50 stands for zero in the data rows.
Here are some points, each followed by its number:
tensor([43, 40, 59, 62, 63, 30, 40, 75, 38, 39, 68, 35, 30, 44, 52, 61, 41, 53, 59, 72, 41, 19, 52, 57, 52, 30, 54, 49,
        53, 60, 29, 74]) 0
tensor([26, 38, 42, 53, 47, 31, 57, 63, 49, 51, 64, 53, 57, 35, 52, 56, 19, 67, 35, 63, 40, 45, 45, 39, 48, 65, 48, 44,
        33, 41, 92, 57]) 1
tensor([44, 50, 56, 50, 59, 58, 52, 47, 56, 51, 76, 58, 54, 43, 52, 42, 32, 43, 55, 36, 57, 61, 55, 63, 61, 48, 70, 23,
        52, 35, 45, 46]) 2
tensor([40, 45, 35, 62, 50, 63, 63, 58, 67, 34, 51, 61, 68, 47, 64, 55, 56, 94, 61, 66, 49, 56, 37, 62, 18, 96, 27, 51,
        27, 71, 89, 48]) 3
tensor([56, 59, 60, 59, 38, 63, 62, 52, 76, 56, 44, 49, 57, 64, 42, 68, 66, 43, 59, 63, 52, 42, 50, 50, 53, 30, 41, 58,
        44, 62, 51, 55]) 4
tensor([32, 74, 64, 34, 79, 60, 54, 47,  6,  0,  0, 24, 99, 90, 44, 39, 74, 56, 32, 30, 38, 44, 26, 42, 37, 77, 55, 23,
        99, 30, 68, 35]) 5
tensor([52, 99, 41, 59, 37, 46, 29, 47, 37,  0, 77, 44, 33, 83, 43, 15, 51, 49, 19, 68,  6, 48, 30, 30, 86, 42, 75, 12,
        59, 68, 36, 49]) 6
tensor([33, 35, 46, 53, 53, 53, 19, 48, 49, 54, 66, 63, 84, 39, 74, 63, 40, 49, 49, 57, 40, 46, 57, 41, 44, 38, 92, 49,
        49, 76, 47, 41]) 7
tensor([53, 59, 69, 29, 47, 51, 54, 45, 49, 62, 58, 40, 48, 57, 41, 56, 64, 23, 52, 45, 61, 59, 58, 32, 34, 60, 46, 48,
        58, 47, 56, 56]) 8
tensor([60, 38, 66, 54, 44, 38, 55, 45, 61, 48, 84, 50, 13, 46, 41, 51, 37, 31, 75, 27, 49, 36, 40, 41, 77, 16, 56, 45,
        38, 44, 49, 45]) 9
tensor([47, 43, 64, 32, 52, 58, 75, 51, 55, 55, 25, 70, 36, 29, 47, 77, 62, 37, 51, 28, 48,  7, 59, 92, 77, 25, 32, 61,
        43,  0, 27, 51]) 10
tensor([50, 58, 92,  0, 63, 75, 68, 49, 50, 43, 40, 58, 65, 62, 43, 69, 63, 37, 67, 36, 94, 38, 55, 34, 59, 55, 40, 60,
        59, 33, 62, 62]) 11
tensor([72, 69, 71, 55, 58, 63, 43, 58, 34, 23, 65, 47, 38, 33, 31, 54, 42, 48, 55, 35, 43, 70, 55, 40, 70, 59, 47, 24,
        70, 24, 59, 59]) 12
tensor([48, 71, 67, 65, 30, 35, 70, 51, 56, 41,  7, 18, 42, 49, 46, 46, 55, 56, 50, 48, 53, 40, 70, 66, 27, 59, 56, 44,
        88, 31, 86, 53]) 13
tensor([55, 73, 49, 52, 45, 64, 73, 57, 57, 69, 37, 36, 58, 30, 29, 65, 74, 47, 54, 30, 31, 51, 43, 62, 62, 51, 45, 57,
        61, 50, 37, 33]) 14
tensor([60, 34, 88, 55,  4, 16, 38, 80, 33, 39, 64,  5,  7, 67, 34, 33, 49, 38, 62, 39, 40, 68, 74, 80, 81, 51, 34, 55,
        67, 68, 36, 38]) 15
tensor([39, 66, 41, 32, 70, 45,  8, 55, 54, 85, 27, 50, 50, 30, 52, 78, 66, 45, 65, 50, 52,  0, 26, 61, 72, 17, 66, 88,
        28, 37, 30, 69]) 16
tensor([46, 48, 89, 43, 61, 34, 23, 68, 29, 58, 57, 66, 37, 50, 61, 45, 33, 29, 65, 55, 48, 31, 62, 48, 80, 32, 49, 49,
        58, 52,  3, 37]) 17
tensor([58, 63, 27, 44, 54, 62, 84, 35, 95, 37, 37, 64, 99, 51, 44, 73, 90, 62, 65, 64, 28, 63, 57, 63, 14, 53, 41, 46,
        36, 45, 66, 63]) 18
tensor([66, 61, 64, 70, 24, 79, 66, 69, 76, 66,  5, 66, 76, 68, 33, 56, 65, 41, 56, 56, 65, 29, 52, 32, 58, 42, 59, 74,
        58, 34, 62, 47]) 19
tensor([45, 63, 57, 80, 49, 39, 50, 46, 49, 49, 58, 58, 61, 24, 59, 35, 41, 58, 53, 33, 37, 70, 67, 61, 49, 40, 60, 49,
        51, 47, 20, 17]) 20
tensor([53, 62, 26, 25, 80, 46, 34, 74, 48, 43, 32, 57, 59, 27, 69, 66, 61, 68, 80, 62, 43, 35, 51, 41, 67, 46, 43, 71,
        40, 49, 34, 45]) 21
New points follow, each followed by the numbers of its three nearest points above by angle, seen from the average point of the numbered points, smallest number first.
tensor([41, 17, 59, 89, 23, 55, 87, 32, 30, 94, 72, 48, 53, 45, 45, 49, 67, 56, 33, 72, 66, 60, 67, 73,  0, 72, 38, 83,
        85, 86, 78, 36]) >> 3 8 13
tensor([46, 55, 47, 57, 50, 43, 56, 51, 45, 49, 28, 33, 58, 61, 51, 53, 55, 51, 59, 49, 53, 48, 50, 48, 42, 61, 50, 40,
        61, 44, 73, 54]) >> 3 5 13
tensor([52, 59, 56, 37, 62, 67, 60, 50, 41, 45, 29, 47, 37, 68, 44, 41, 46, 52, 53, 56, 50, 25, 34, 44, 40, 76, 48, 53,
        40, 56, 55, 66]) >> 3 5 11
tensor([18, 73, 23, 38, 47, 36, 42, 50, 80, 67, 64, 63, 55,  0, 30, 69, 79, 36, 81, 79, 76, 82, 99, 76, 64, 32, 70, 49,
        65,  3, 78, 86]) >> 2 16 18
tensor([58, 42, 48, 41, 45, 33, 66, 43, 66, 55, 39, 47, 47, 71, 23, 49, 37, 31, 14, 38, 33, 28, 55, 58, 80, 52, 56, 48,
        41,  5, 65, 99]) >> 1 9 10
tensor([63, 53, 58, 36, 38, 67, 62, 64, 49, 47, 21, 41, 62, 78, 38, 58, 62, 75, 35, 42, 39, 47, 37, 42, 19, 44, 36, 54,
        58, 47, 70, 45]) >> 5 18 19
tensor([65, 71, 41, 71, 51, 24, 27, 69, 38, 29, 67, 31, 47, 54, 51, 38, 41, 81, 32, 33, 13, 87, 18, 53, 73, 56, 39, 16,
        30, 48, 32, 26]) >> 6 12 20
tensor([54, 52, 43, 62, 31, 63, 52, 57, 71, 67, 19, 45, 47, 49, 38, 69, 71, 50, 46, 39, 61, 29, 45, 51, 58, 30, 51, 50,
        44, 41, 65, 61]) >> 4 16 19
tensor([44, 27, 28, 46, 84, 53, 99, 43,  0, 48, 51, 57, 60, 41, 38, 28, 66, 36, 58, 52, 60, 62, 57, 41, 35, 99, 48, 47,
        49, 75, 67, 66]) >> 1 3 8
tensor([68, 50, 66, 36, 55, 44, 31, 53, 31, 40, 27, 47, 65, 71, 65, 77, 53, 50, 77, 53, 33, 44, 36, 41, 43, 52, 49, 59,
        57, 74, 47, 38]) >> 5 7 21
tensor([48, 59, 39, 57, 69, 84, 64, 33, 79, 51, 82, 55, 21, 68, 47, 18, 30, 37, 50, 51, 40, 45, 62, 48, 45, 35, 57, 31,
        75, 47, 58, 58]) >> 2 6 9
tensor([56, 68, 41, 24, 58, 59, 24, 68, 65, 61, 23, 56, 46, 35, 66, 66, 56, 53, 59, 62, 53, 38, 40, 61, 67, 41, 55, 63,
        34, 49, 18, 67]) >> 10 16 21
tensor([53, 55, 49, 73, 36, 64, 45, 63, 70, 54, 36, 44, 59, 69, 45, 75, 70, 46, 60, 55, 58, 43, 62, 60, 57, 15, 52, 63,
        48, 47, 54, 51]) >> 4 18 19
tensor([41, 52, 59, 45, 49, 55, 57, 53, 39, 44, 38, 48, 54, 49, 38, 54, 66, 47, 47, 49, 39, 43, 52, 44, 51, 55, 41, 50,
        57, 47, 50, 51]) >> 5 8 14
tensor([28, 30, 29, 51, 72, 25, 31, 67, 31, 48, 72, 46, 45, 54, 61, 50, 17, 72, 37, 42, 42, 67, 40, 30, 80, 84, 67, 27,
        35, 70, 59, 40]) >> 1 2 7
tensor([60, 30, 54, 69, 23, 48, 55, 33, 36, 54, 57, 42, 46, 53, 54, 47, 46, 42, 66, 61, 47, 57, 55, 41, 19, 55, 51, 77,
        50, 84, 75, 35]) >> 3 7 8
tensor([43, 46, 51, 48, 53, 44, 31, 51, 51, 40, 71, 61, 57, 32, 67, 55, 69, 66, 53, 55, 55, 51, 61, 62, 49, 41, 42, 57,
        29, 49, 67, 50]) >> 1 3 7
tensor([49, 55, 46, 38, 59, 62, 52, 63, 52, 26, 19, 52, 70, 85, 60, 34, 45, 52, 41, 36, 36, 25, 31, 54, 37, 83, 47, 61,
        54, 34, 50, 56]) >> 3 5 19
tensor([84, 98, 30, 73, 62, 99, 50, 78, 84, 66, 21, 57, 93, 44, 45, 62, 76, 66, 54, 43, 41, 33, 50, 61, 67, 13, 41, 48,
        74, 53, 11, 27]) >> 4 14 19
tensor([56, 25, 67, 46, 37, 29, 20, 55, 45, 67, 94, 30,  6, 44, 49, 18, 34, 43, 27, 57, 60, 70, 49, 57, 71, 37, 51, 61,
        21, 65, 27, 36]) >> 9 15 17
tensor([58, 35, 42, 39, 65, 29, 41, 45, 60, 46, 48, 59, 57, 63, 54, 39, 32, 46, 50, 48, 47, 54, 46, 41, 57, 50, 52, 50,
        46, 28, 49, 73]) >> 1 2 9
tensor([44, 22, 59, 13,  6, 70, 97, 43, 70, 99, 36, 61, 69, 22, 54, 67, 81, 34, 54, 58, 68,  0, 94, 75, 78, 63, 31, 84,
         0, 15, 61, 75]) >> 10 11 19
tensor([33, 47, 39, 47, 47, 69, 78, 35, 34, 50, 49, 70, 51, 46, 47, 60, 31, 43, 44, 32, 49, 49, 45, 42, 63, 67, 51, 74,
        40, 47, 42, 43]) >> 1 2 10
tensor([33, 58, 91, 83, 23, 43, 25, 37, 37, 50, 40, 38, 55, 71, 48, 54, 35, 53, 67, 49, 47, 50, 71, 53, 40, 21, 64, 52,
        72, 37, 60, 20]) >> 13 15 20
tensor([48, 58, 25, 29, 49, 40, 49, 48, 69, 43, 53, 55, 53, 31, 44, 38, 69, 65, 45, 51, 58, 72, 77, 56, 28, 55, 60, 47,
        40, 55, 66, 51]) >> 1 3 18
tensor([29, 46, 58, 48, 59, 36, 61, 37, 40, 38, 66, 23, 24, 70, 61, 58, 34, 46, 34, 46, 57, 45, 54, 53, 45, 50, 40, 52,
        59, 35, 34, 33]) >> 0 9 15
tensor([60, 75, 23, 73, 60, 61, 61, 37, 89, 64, 73, 50, 15, 76, 56, 25, 13, 36, 37, 36, 15, 43, 24, 43, 35, 53, 56, 21,
        54, 59, 33, 50]) >> 2 6 9
tensor([41, 34, 49, 43, 80, 41, 67, 66, 37, 47, 58, 65, 51, 30, 54, 41, 39, 14, 56, 61, 40, 27, 59, 71, 46, 31, 68, 47,
        57, 25, 20, 27]) >> 2 10 17
tensor([42, 61, 36, 37, 63, 42, 15, 21, 77, 35, 46, 70, 56, 55, 75, 23, 34, 44, 58, 61, 68, 64, 58, 21, 28, 50, 67, 58,
        45, 33, 61, 51]) >> 1 2 7
tensor([64, 33, 62, 57, 32, 52, 45, 47, 50, 65, 44, 31, 29, 67, 47, 52, 51, 46, 40, 49, 52, 39, 56, 45, 62, 28, 51, 63,
        48, 61, 56, 56]) >> 4 9 15
tensor([70, 70, 46, 13, 46, 80, 78, 14, 60, 54, 39, 82, 63, 75, 19, 13, 32, 49,  6,  0, 17, 55, 17, 13, 59, 97, 32, 48,
        41, 40, 68, 45]) >> 5 6 8
tensor([50, 49, 56, 54, 45, 32, 56, 56, 23, 45, 30, 35, 40, 61, 55, 61, 76, 36, 62, 48, 63, 40, 41, 56, 17, 57, 31, 49,
        62, 58, 61, 41]) >> 5 8 13
tensor([47, 83, 46, 39, 61, 76, 55, 52, 64, 16, 12, 51, 73, 95, 45, 81, 52, 64, 36, 26, 46, 37, 12, 38, 41, 82, 58, 78,
        51, 56, 55, 52]) >> 3 5 19
tensor([43, 49, 28, 59, 60, 44, 42, 40, 61, 64, 66, 52, 47, 44, 54, 52, 59, 63, 56, 57, 58, 72, 63, 49, 33, 66, 56, 48,
        58, 58, 69, 61]) >> 1 3 18
tensor([52, 66, 43, 59, 35, 57, 58, 21, 85, 53, 60, 64, 58, 79, 51, 35, 21, 73, 50, 39, 58, 93, 38, 42, 42, 90, 49, 48,
        53, 45, 76, 47]) >> 1 2 3
tensor([48, 34, 49, 46, 52, 38, 49, 51, 24, 46, 62, 56, 55, 46, 64, 42, 33, 52, 52, 47, 38, 65, 50, 34, 40, 67, 52, 47,
        39, 71, 52, 54]) >> 1 3 7
tensor([62, 40, 77, 41, 24, 37, 61, 62, 67, 80, 62, 53, 58, 23, 41, 57, 79, 39, 73, 49, 72, 45, 95, 68, 60, 25, 41, 60,
        38, 26, 48, 64]) >> 4 8 10
tensor([65, 71, 41, 18, 82, 88, 48, 59, 54, 23, 20, 55, 56, 84, 36, 50, 55, 65, 45, 42, 43, 40, 32, 51, 45, 64, 50, 53,
        32, 44, 52, 60]) >> 5 11 18
tensor([53, 37, 44, 38, 44, 53, 60, 41, 63, 44, 60, 36, 34, 67, 43, 45, 53, 42, 59, 30, 40, 16, 43, 78, 76, 35, 49, 49,
        39, 11, 53, 79]) >> 9 10 16
tensor([49, 57, 45, 53, 68, 40, 28, 46, 43, 27, 53, 60, 65, 29, 63, 56, 52, 89, 56, 54, 43, 75, 51, 55, 48, 64, 57, 20,
        43, 40, 56, 41]) >> 1 3 20
tensor([54, 76, 50, 74, 93, 70, 51, 35, 93, 51, 52, 51, 27, 82, 26, 11, 35, 30, 17, 45, 24, 48, 50, 73, 63, 35, 77, 51,
        65, 56, 38, 42]) >> 2 6 20
tensor([44, 26, 85, 63, 66, 74, 59, 56, 15, 48,  1, 46, 96, 43, 30, 87, 89,  9, 72, 21, 65, 73, 33, 29, 17, 54, 36, 59,
        93, 73, 55, 21]) >> 5 8 11
